128 stands for zero in the data rows.
Here are some points, each followed by its number:
132 123 55 126 110 123 116 191 129 142 137 122 0
123 112 132 124 255 122 141 93 106 128 104 78 1
155 128 160 177 111 123 72 108 106 102 125 208 2
125 126 132 124 114 123 173 91 105 130 138 111 3
120 125 145 106 111 122 115 96 123 118 119 135 4
129 129 179 136 111 117 115 255 126 226 119 151 5
165 129 134 123 111 117 174 91 100 85 125 155 6
120 123 141 133 114 123 105 91 107 125 119 172 7
125 128 95 191 114 123 117 255 136 136 138 143 8
125 125 92 120 114 202 121 91 138 77 125 104 9
203 128 78 255 110 119 108 105 98 98 132 124 10
119 128 136 123 107 125 152 91 102 130 108 133 11
125 125 136 123 116 119 134 91 102 130 133 140 12
123 125 132 120 114 117 148 93 106 130 125 159 13
120 128 56 255 110 123 120 255 137 154 128 141 14
95 129 107 255 116 119 114 193 104 128 138 134 15
114 125 104 77 111 96 120 142 172 127 125 113 16
166 128 108 152 110 117 108 116 107 99 125 158 17
120 128 134 124 114 117 127 91 105 126 133 209 18
127 128 122 229 114 122 116 208 118 151 122 143 19
120 125 72 66 110 122 128 96 105 111 133 128 20
153 128 192 105 110 119 120 255 107 139 125 132 21
125 128 136 118 142 169 176 95 106 130 135 98 22
119 123 132 120 110 123 130 95 105 109 137 139 23
120 128 101 123 223 229 120 95 255 128 125 22 24
119 128 110 127 116 119 120 136 147 118 125 141 25
119 110 138 123 111 119 95 91 102 128 167 125 26
123 130 134 118 116 144 180 91 100 132 75 86 27
125 123 110 111 114 117 123 99 120 130 133 146 28
119 124 136 118 143 122 137 97 105 130 135 150 29
123 154 134 123 122 128 255 97 106 128 24 77 30
123 125 124 0 111 123 115 9 111 114 138 141 31
117 125 158 0 111 106 115 229 204 164 138 120 32
120 142 132 123 135 119 168 95 105 126 123 108 33
125 123 151 123 110 135 123 97 116 131 151 136 34
120 102 138 124 109 123 202 91 102 128 155 118 35
140 125 117 180 116 119 117 198 147 146 138 156 36
127 129 139 106 116 119 97 113 105 118 133 190 37
123 123 154 123 186 230 115 83 209 129 116 56 38
120 155 132 124 117 123 196 93 100 132 109 101 39
120 128 132 120 116 122 151 95 106 130 117 129 40
119 129 114 98 116 112 120 123 156 125 125 137 41
120 125 149 123 111 119 111 128 125 109 125 162 42
123 134 136 118 114 123 177 95 102 126 138 153 43
72 125 118 121 110 122 120 157 108 121 119 128 44
120 150 138 124 135 123 222 95 102 126 119 111 45
120 123 154 173 116 119 81 91 100 124 119 200 46
119 128 134 118 110 138 134 93 112 132 119 115 47
123 118 134 123 200 149 124 95 105 130 255 125 48
125 128 132 123 109 149 156 95 105 130 133 114 49
123 125 129 120 116 123 134 91 100 130 119 122 50
216 123 138 255 114 122 58 93 106 116 144 135 51
125 125 132 120 183 131 198 93 102 130 71 103 52
123 150 134 120 255 117 143 93 102 132 118 65 53
123 147 125 120 199 218 142 95 143 126 56 21 54
119 129 159 118 170 121 120 255 255 177 133 70 55
120 123 117 123 110 146 131 95 125 112 138 134 56
123 125 136 126 114 117 117 97 105 132 119 151 57
120 125 129 124 125 178 157 91 107 122 116 104 58
Which three points above are nearest to each new point? Their numbers follow each, nearest first.
123 126 138 120 194 146 160 95 102 128 126 95 22 33 52
125 98 134 120 218 134 255 91 102 132 73 76 52 45 30
120 129 154 0 114 123 121 219 115 121 133 179 32 21 16
125 123 148 123 125 127 120 97 196 126 125 136 41 25 4
120 129 138 219 116 119 95 93 106 122 119 158 46 2 7
139 123 175 68 116 117 121 127 109 93 138 192 37 42 18
178 125 84 237 114 122 111 114 103 121 119 146 10 17 51
118 128 224 82 110 123 121 255 137 159 125 139 21 5 32
151 129 152 173 110 119 95 117 106 117 125 137 17 57 7
115 125 219 0 110 67 115 210 131 179 125 140 32 21 5
125 128 147 123 255 184 120 137 255 132 125 48 24 38 54
141 123 112 24 111 119 121 255 152 187 125 147 32 21 5
141 125 175 119 116 117 114 118 106 109 125 149 42 4 57
120 156 136 124 45 165 170 91 117 124 84 68 27 39 49
40 125 49 0 114 117 120 255 224 199 119 119 32 16 55
117 130 84 127 116 119 115 164 119 145 125 126 0 25 44
121 128 136 149 111 117 90 93 100 132 133 170 7 57 46
156 125 123 230 116 122 121 97 106 102 138 134 10 17 51
108 123 153 255 111 119 117 255 134 179 119 149 19 8 15
51 128 138 255 114 123 110 114 106 118 138 154 15 46 19
117 175 134 124 126 133 133 97 136 129 71 33 27 33 39
135 123 170 58 114 119 121 223 132 127 138 180 21 32 42
119 128 102 122 116 110 115 255 255 167 119 120 55 8 36
120 123 138 124 161 135 118 95 201 126 221 131 48 34 41
119 129 91 58 116 111 120 167 216 155 140 120 16 41 32
119 188 132 120 134 148 120 97 206 126 138 6 38 24 54
199 129 90 238 116 117 103 95 100 84 119 131 10 51 17
138 129 115 209 110 117 120 110 102 120 133 134 17 57 10
134 129 128 165 114 107 115 201 184 141 125 148 36 8 25
113 128 123 108 116 111 117 91 104 99 138 140 23 28 4
123 123 109 118 116 148 117 97 144 128 133 115 56 47 28
120 125 136 118 87 159 167 95 107 132 135 96 49 3 58
170 129 63 228 110 123 118 154 114 120 138 143 10 19 36
120 125 136 124 110 122 92 95 100 130 125 170 7 57 37
162 123 123 161 110 122 117 150 124 78 125 148 17 42 25
123 129 110 118 110 140 120 95 146 126 125 120 56 47 28
123 128 134 123 189 131 126 95 105 132 234 104 48 26 29
123 128 25 120 118 199 120 87 208 139 130 91 9 56 41
135 125 96 160 110 122 116 126 126 133 139 135 25 17 28
120 118 130 120 184 121 120 93 182 128 138 106 41 25 29
126 129 164 173 110 119 101 151 108 133 125 151 42 57 7
142 128 72 11 111 122 121 255 210 177 119 148 32 16 0
126 123 97 0 110 117 127 87 102 135 119 141 20 31 28
138 128 108 107 116 114 115 117 120 104 133 143 28 25 23
159 129 129 255 114 117 55 93 100 124 148 145 51 10 2
130 144 86 182 116 117 121 168 128 138 138 133 36 0 25
120 128 166 133 111 122 103 131 102 124 119 158 42 57 7
136 129 92 0 111 127 120 38 140 151 138 116 31 20 28
134 129 110 125 114 108 117 146 134 127 138 129 25 41 28
119 148 138 120 209 122 162 93 102 132 131 65 53 1 33
132 123 168 48 114 58 121 243 173 168 119 121 32 21 5
143 128 105 195 114 122 118 108 97 107 133 145 17 57 23
158 123 137 129 111 129 148 97 95 8 119 147 6 17 23
225 129 138 255 110 117 57 93 106 122 125 164 51 10 2
125 130 136 123 127 165 186 97 102 126 128 97 22 58 49
128 128 30 0 114 119 121 157 120 127 133 144 20 16 0
120 138 132 124 153 167 179 93 100 128 125 60 22 58 33
